In the data rows, the value 128 means zero.
Here is a table of points, one per row:
[134 113 129 141 129 186 131  76 141 163  94 118 114 123 122  66 107 140
 110 158 142 140  67 101 121  79 123 144  82  76 147  85 142 169 198 191
 131 113 132 160 145 142 153 156 174  83  80 124 165 165 206 158]
[157 145 135 108 155 107 106 123 116 123  83 155 116  74 123 111 132 173
 159 123 171 225 139 158 152 130 125  87  88  97 208 117 127 133  72 127
 161 117 159 178 122  91  80  66 150 146 164  86 114 105 115  61]
[145 100 137 167 119 128 181 143 151 171 120  75 130 100  97 105  85 107
 147 100 154  81 101 144 148 111  24 120 136 105 136 159  91 110 110  56
 129  90 127 146 165 102 115 160 123 161 121 184 177 141 177 173]
[120 110 138 139 126 122 114  95 146 134  78 136 186 203 152 119 160 141
 154 183 154 147 105 154 123 129 173 113  76  94 208 120  68 105 122 104
 128  84 108 101 130 195 172 111 140 133 130  82 110  92 174  84]
[146 105  84 162 104 103 171 129 139  94  84 113 161 115 113 167 135 121
 122 170  90 146 173 114 143 193 216 151 100 101 178  68  76 104 155 145
 100 102 141 153 166 145 157 127  88 135 127 115 166 168  88 129]
[107 168 150 107 149 158 159 172 151 155 119  89 111 147 100 117 138 156
 103 133  82  93 147 139 175 146  75  40  82  64 135 110 165 135 130 192
 187 171 155 142 157 108 142 119  85 125 137 118  62 148 124  82]
[ 85  80 146 104 125 118 102  74 115 142 143 134 166  96 141 145 125 177
 128 133 160 157 150 102 130 166 102  71 121 143 146 131  77 126 122 136
 199 103 128 182  52  95 149  70 159 141 167 154  89 121 109 237]
[145 128 128  54  79  79 113  66  89 130 128 168 153 123 107 102 120 134
 128 107  71 140 171 187 143  80 116  60 140 100  77 174 167 169 146  94
  77 150 135 119 173 100 166 127 142 137 171 184 145 106  95 166]
[149 105  90  78 136  87 149 147 112 170 142 124 110 150 148 128 132 171
  87 187 192 127 164 134  87  87 149  68 139 137  65 141 159 156 126 121
  71  98  77  43  87 159 176  90 103 131 113 151 129 155 146 119]
[ 91  97 104 111 122 105 165 125  81 134 118 103 144  93  96 133 176 141
 192 152 162 155 126 102 102 107  95 157 122 134 136 150 155 190  98 106
 158 121 151 156 133  94 125 153  39  54  87 151 119 116 242 169]
[147 142 149  74 113 182 130  46 102  91 121 176 201  77  72 149 145 109
 164 138 167  95  55 138 184 129  85 148 143 139 141 146 126 123 130 124
 119 111  98 122  33 143 169 176 131 144 130 159  99 125 141 104]
[185 100 159  88  93 136 123  32 131 177 151 168 132 159 130  79 102 148
 120 130 146 171 128 130 149 160 109 191 123   0 143 121 106 126  94 128
 138 131 155 104 132 103 121 148 147  92 147 100 130 106 108 120]
[146 139  85  73 191 213 121  83 122 139  98  63 170 141 121 122 112 106
 106 126 144 205 185 160 195 176 131  91 100 111 128  98 144 157 149  67
 172 111  85  81 120 147 138 146 136 145  94  93 151 118 121 150]
[140 108 125 101 157 113  93 134 135 131  79 133 130 132 111 136 187 179
 153 149  86 150 156 131 144  97  98 123 162 183 109 120 103 135 117  95
 155 149 111  21  59 117 148  64 109 159 151 158 121 124 196 187]
[123  82 110 171 192 158 138 156 119 130 123 170 102 137 143 163 219 123
 127  91 119 107 189 134  77  95  84 162 145 104  62 145 121 107 204 120
 127 114  98 156 164 110 185 150 128  98  68  62 103 129 102 131]
[130 152 123 147 127 136 151 127 112 117 100  89 129 146 127 164  96  89
 117 171 142 142 155 127 117 155 121  88 107  47 101 107 127 145 221 184
 151 217 159  79 112  76 135  85  65 140 142 124 146 155  83 114]
[119 199 141 153 148 146 120 101 118 144 163  99 100 151 118 108  46  92
  52 110 133 143 155 154 175 111 101 121 101 107 144  82 124 164 137  60
 158 136 155 179 113 159 133 132 137 120 129 116 153 142 192  97]
[109 141 117 131 141 156 140 197 129 108  70 108 119 136 113  99  90 159
 182 163 143 140 159 117 185 181 109  83 144 124  67 151 123  83 125  89
  63 178 106  64 146 153 199 138 126 115 132 110 127 157 110  89]
[ 66  86 120  87 111 214 177  92 129 134 106  95 132 103 114 147 168 126
 166  79 115 128  81 135 130  68 101 181 160 153 144 136 106 146 104 139
 143 130 157 145 140 155 104 117 129 218 126 119 110 151 162  69]
[154 119 144 198 122 115 133 106 127 111  85 170 158 124 171 121  80 116
  72  83 137 166 178 146 123  83 131 118 139 180 120 115  77 152 128 161
 198 158 133 117 127 144 109 146 103  64 154 176 111  78  82 172]
[144 129 132 151 131  68 103  89 109 134 155 199 148  99 108 106 120 179
 135 139 130 139 179 128 113 116 159 121 150 134 162 152  83 123 144 107
  75 133 131  64  96 101  83 115 202 136  76 150  71 112 198 214]
[138 230 123  97 110  79 173 163 118 148 131 112 114 176 149 146 189 121
 147 142 133 144 118  74  96 138  55 141 172 117 112 157 129  95 107 106
 121 108  96 115 143 116 151 120 179 142  95 142 134  66  25  92]
[114 146  89  37 128  84 118  90 112 168 195 148  98 144 165 133  93 119
 118  96  80 133 124  96 136 160 135  86 117  85 168 104 117 133 197 140
 137 190 167 139 148 148 180 148  43 134 143  85 117 150 147 142]
[134 131 156 130 138 126 111  76  96 146  89  97  46 154 203 153  92  84
  90 131  97 115 142  94 136 165 180 112 151 190 172 179 163 125 102  93
  67 150 128 133 166 158 116  41  91  98 125 171 115 125 155 154]
[142 130 140 125 101 159 162 170 135 141 141 118 122 102 115 121  85 144
 148 122  84  77 102 133 120  95 141 107 182 207 166 124  85 164 172 210
 211 123 136  86  16 130 118 130 192  90  90  95 130 130 102 191]
[ 99 132 110 162 153 153 124 108 141 146 154 129  79 156 115 110 215 171
 123  84 120  81 106 135 189 157  93 151 159 150 136 174 119 116 179 148
 158 128  95  86 168  43  84 114  85 121 173 138 122  97  79  63]
[ 99 192 147 159 121  35 135  50 133 166 123 139  90 165 117  77 127  89
 135  66 145 136 189 143  87 143 109 178 154 220 145 125 138 105 170 178
 134 135 128  98  54  55 158 119 101 112 118 115 142 164 124  86]
[114  83 111  74 107 162 118 112 164 134  96  82 175 160 183 199 195 136
 128  62 152 154 110 136 132  99 140 188  94 110 120 146 132 122 167 128
  94 110 148 100  46  68  83 125 115 126 148 167 116 115 128 149]
[111 105  99 179 136  38 120 110 119 147 120 108 103 119 128 148 148 100
 131 124 152  93  65 151 227 219 140 151 173 168  56 143 119 114 160 152
  89 112 162 172 135  77 160 149 160 129  90  80  79 122 130  92]
[151 159 151 152 101 107 107  89 124 109 173 182 153 125 173 132 103 136
 145 110  75 126  95 104 138 149 102  55  86  87 118 104 168 171 149  92
  59  80 115 131 145 182 112 124 179 154 152  85 154 144 208 116]
[106 144 125  89 112 190 179 200 126 131 181 142 134 146 148 145 181  92
 130 103 117 141 143 147 170 118  74  85 144 192  91 117 103  70  54 137
  78  98 171 136 124  96 125 146  97  90 113 133 121 125 149  81]
[142 173 124 177 187 163 113 112 108 133 162 134 224 185 110 104  85 123
 129 129  92  62 118 118 121 166 163  78  73  97 138 104 138 101  77 122
 121 144 149 151 126  94 160 133  83 153 166  99 110 117 110 195]
[ 97  46 125 123 158 110 111 170 144 108 101 149  82 106  78 116 180 110
  79 159 131 148 130 139 147 101  88  59 152 189 165 125 153 175 143 112
  32 138 146  82 136 149 156  91 163 120 148 163 149 135 116 206]
[104 150 132 119 159 128 134  77  87 153 132 146  91 145 143 135 157 116
 176 139 143 143 186 131 138 148  36 112 112 162 164 166 123 111 198 158
  28  61 135  84  99 100 116 157  78 126 128  91 144 170  46  80]
[131 112 129 138 135 161 132  37 172 204 107 148 195 130 159 130 121 165
 128 106  88 105 143 118 111 136 119  79  81 104 180 118 147 164 189 172
 118 110 124 124  97  82 100  90 170 139 114 109 163  76 121  57]
[134 116 136  64 112  85 101  60  76 104 100 151 101 158 175 152 166 173
  91 134 166 120  89  96  81 118 137  76 155 223 119 111 121 129  93 107
 140 155 155 121 176 115 107 135 182 141 137 127 129 127 145 203]
[ 86  79 116 127 138 132 129 123 178 115 143 196 127 135 113 100  35 136
 136 125 128 165 181 133  87  91 126 107 184 192 122 152 161 170 134 123
 157  74 115 140 127 159 118  99 123 127 155 135  56  92 112 153]
[124 105 168 133 113  79  45  83 142 120 128 113 143 146 164 133  92 175
 109  95 156 159 157 108 100  69  96  87 165 126 105 170 116 182 128 104
 145 113 140 179 157 143 118  98 138 127 104 164 158 163  46 112]
[123  82  85  78 120  72 125 179 133 151 152 135 142 146  80  60 133 148
 151 177 109 121 160 124 136 149 144  87 125 147 114 166 147  72 149 131
 126 202 126 160 208 118  78 103 122  81  98 151 177 158 108 121]
[117  73 147 164 112  75 130 146 121 139 126 167 172 114 110  96 129 163
 106  87 121 149 188 151 137 146 149 198 129  63 185 154 149 139  70  99
  87 102 143 123  47 193 184 103 109 124 111  55 166 119 118  83]
[134 102 147 171 105  85 125  70 144 142 135 118 109 139 152 125  93 116
 168 242 173 120 144 177 135  88 149 152 102  95  87  74 129 137  98 125
 166  99 108 120 202 185  92 105 129 147 137  67 103 115 153 160]
[110  83 170 128 113 142 152 128 102 119 132 168 149 141 138 119 105 162
 100  40 101 115 112 147 187 158 129  62 109 125  88 143 101 114 152 192
 207 106  86  92 188 221 136  72 119 125  90 156 162 143 123 205]
[111 109 135  62 142  91 117 179  71  91 105  89 123 169 119  96 121 123
  94 162 124 136 185 115 111  95 126 140 168 208 121 158 123  97 200 177
 103 141 139  97 147 148 182 137 109 165 175  98 100 122 169 154]
[ 97 143 115  37 114  93  98 122 134 162 143 118  73  67 111 138 145  62
 118 106 164 114 165 170 124 158 130 172 114 116 123 133 130 172 185 195
 118  87  76  74 196 116 145 183 148 156 165 176 138 114 123  87]
[116 182 109  58 155 154 171 185 159 142 143 153  52  86 147 123 115 126
 160 114 134  81  81 150 139 108 127 168  93 132 157 157 100 103  99  53
  28 102 157 141 167 107 130 130 136 107  79 131 140 138 169 171]
[131 102 117 110 110 156 169 110 119 175 212 180 139 113  96 126 163 107
 140 121 164 120 105 123 104 129 114 140 114 166 115 132 131 114  74  47
 126 132 169 171 143 101 131 143 113 127  70 121 111  58  73 152]
[107 115 174 137 129 143 158 145 113  90 116 120 102 144 156 140 140 139
 196 102 142 138  54 135 164 132 117 142 134 116  93  85 101 157 164  90
 115 118 159 116  40 102  94 172 108 135 108 208 135  63 109 108]
[ 90  74 128 105 115 135 140 211 111 107 176 141  59 136 142 118  83 144
 133 173 145 176 124  96 144 154 152  99 134 167 186 158 148 129 134 167
 134 152  77  61 104   2 134 148 164 109  63 136 151 137 133  99]
[108  96 162 151 122 109 143 118 143 135  70 140  92 101 133 136 159 183
 107  81 109 156 150  75  66 162 134  40 141 122 129 178 143 123  60  86
 159 102 120 138  64  73 106 153 152 152 164 122 145 188 150 178]
[173 181 125 139 118 136 100  64 192 170 151  79  90 104  97 115 121 163
 102 139 141 202 148 129 143 121 116  77 134 111 137 118 124  38 124 150
 131 109 107 183 128  54 144 138  66 129 135 120 165  90 159 214]
[119 185 173 119 127  81 137 175 163 154 100 122 158 138 110 108 100 138
  95 163 110 145 174 130 156 147 155 143 140 105  92  70 123 133 196  52
  52 158 114  96 155  73 137 148  60 122 117  84 144 182  84 160]
[ 95 164 163 206 179 146  99  55  98 103 121 152 177  76 117 118 129 156
 109 140 132 152 121 109  93 121 152 146 101  58 172 124 146 107 105 155
 182 154 140  65 186 181 128 126  89  77 101 139 172 145 149  95]
There is one direction along which these points spread out most. How far along it is each point below, from 0 to 99? The average is 50, and the first point in the table lies past the average. One standard deviation of the points above along it is 16.
[142 173 124 177 187 163 113 112 108 133 162 134 224 185 110 104  85 123
 129 129  92  62 118 118 121 166 163  78  73  97 138 104 138 101  77 122
 121 144 149 151 126  94 160 133  83 153 166  99 110 117 110 195] 73
[131 102 117 110 110 156 169 110 119 175 212 180 139 113  96 126 163 107
 140 121 164 120 105 123 104 129 114 140 114 166 115 132 131 114  74  47
 126 132 169 171 143 101 131 143 113 127  70 121 111  58  73 152] 41
[142 130 140 125 101 159 162 170 135 141 141 118 122 102 115 121  85 144
 148 122  84  77 102 133 120  95 141 107 182 207 166 124  85 164 172 210
 211 123 136  86  16 130 118 130 192  90  90  95 130 130 102 191] 43
[130 152 123 147 127 136 151 127 112 117 100  89 129 146 127 164  96  89
 117 171 142 142 155 127 117 155 121  88 107  47 101 107 127 145 221 184
 151 217 159  79 112  76 135  85  65 140 142 124 146 155  83 114] 56
[ 99 192 147 159 121  35 135  50 133 166 123 139  90 165 117  77 127  89
 135  66 145 136 189 143  87 143 109 178 154 220 145 125 138 105 170 178
 134 135 128  98  54  55 158 119 101 112 118 115 142 164 124  86] 35
[144 129 132 151 131  68 103  89 109 134 155 199 148  99 108 106 120 179
 135 139 130 139 179 128 113 116 159 121 150 134 162 152  83 123 144 107
  75 133 131  64  96 101  83 115 202 136  76 150  71 112 198 214] 52
[119 185 173 119 127  81 137 175 163 154 100 122 158 138 110 108 100 138
  95 163 110 145 174 130 156 147 155 143 140 105  92  70 123 133 196  52
  52 158 114  96 155  73 137 148  60 122 117  84 144 182  84 160] 45
[ 91  97 104 111 122 105 165 125  81 134 118 103 144  93  96 133 176 141
 192 152 162 155 126 102 102 107  95 157 122 134 136 150 155 190  98 106
 158 121 151 156 133  94 125 153  39  54  87 151 119 116 242 169] 45
[ 90  74 128 105 115 135 140 211 111 107 176 141  59 136 142 118  83 144
 133 173 145 176 124  96 144 154 152  99 134 167 186 158 148 129 134 167
 134 152  77  61 104   2 134 148 164 109  63 136 151 137 133  99] 26
[120 110 138 139 126 122 114  95 146 134  78 136 186 203 152 119 160 141
 154 183 154 147 105 154 123 129 173 113  76  94 208 120  68 105 122 104
 128  84 108 101 130 195 172 111 140 133 130  82 110  92 174  84] 74
[ 97  46 125 123 158 110 111 170 144 108 101 149  82 106  78 116 180 110
  79 159 131 148 130 139 147 101  88  59 152 189 165 125 153 175 143 112
  32 138 146  82 136 149 156  91 163 120 148 163 149 135 116 206] 30
[134 102 147 171 105  85 125  70 144 142 135 118 109 139 152 125  93 116
 168 242 173 120 144 177 135  88 149 152 102  95  87  74 129 137  98 125
 166  99 108 120 202 185  92 105 129 147 137  67 103 115 153 160] 74
[119 199 141 153 148 146 120 101 118 144 163  99 100 151 118 108  46  92
  52 110 133 143 155 154 175 111 101 121 101 107 144  82 124 164 137  60
 158 136 155 179 113 159 133 132 137 120 129 116 153 142 192  97] 72
[110  83 170 128 113 142 152 128 102 119 132 168 149 141 138 119 105 162
 100  40 101 115 112 147 187 158 129  62 109 125  88 143 101 114 152 192
 207 106  86  92 188 221 136  72 119 125  90 156 162 143 123 205] 64
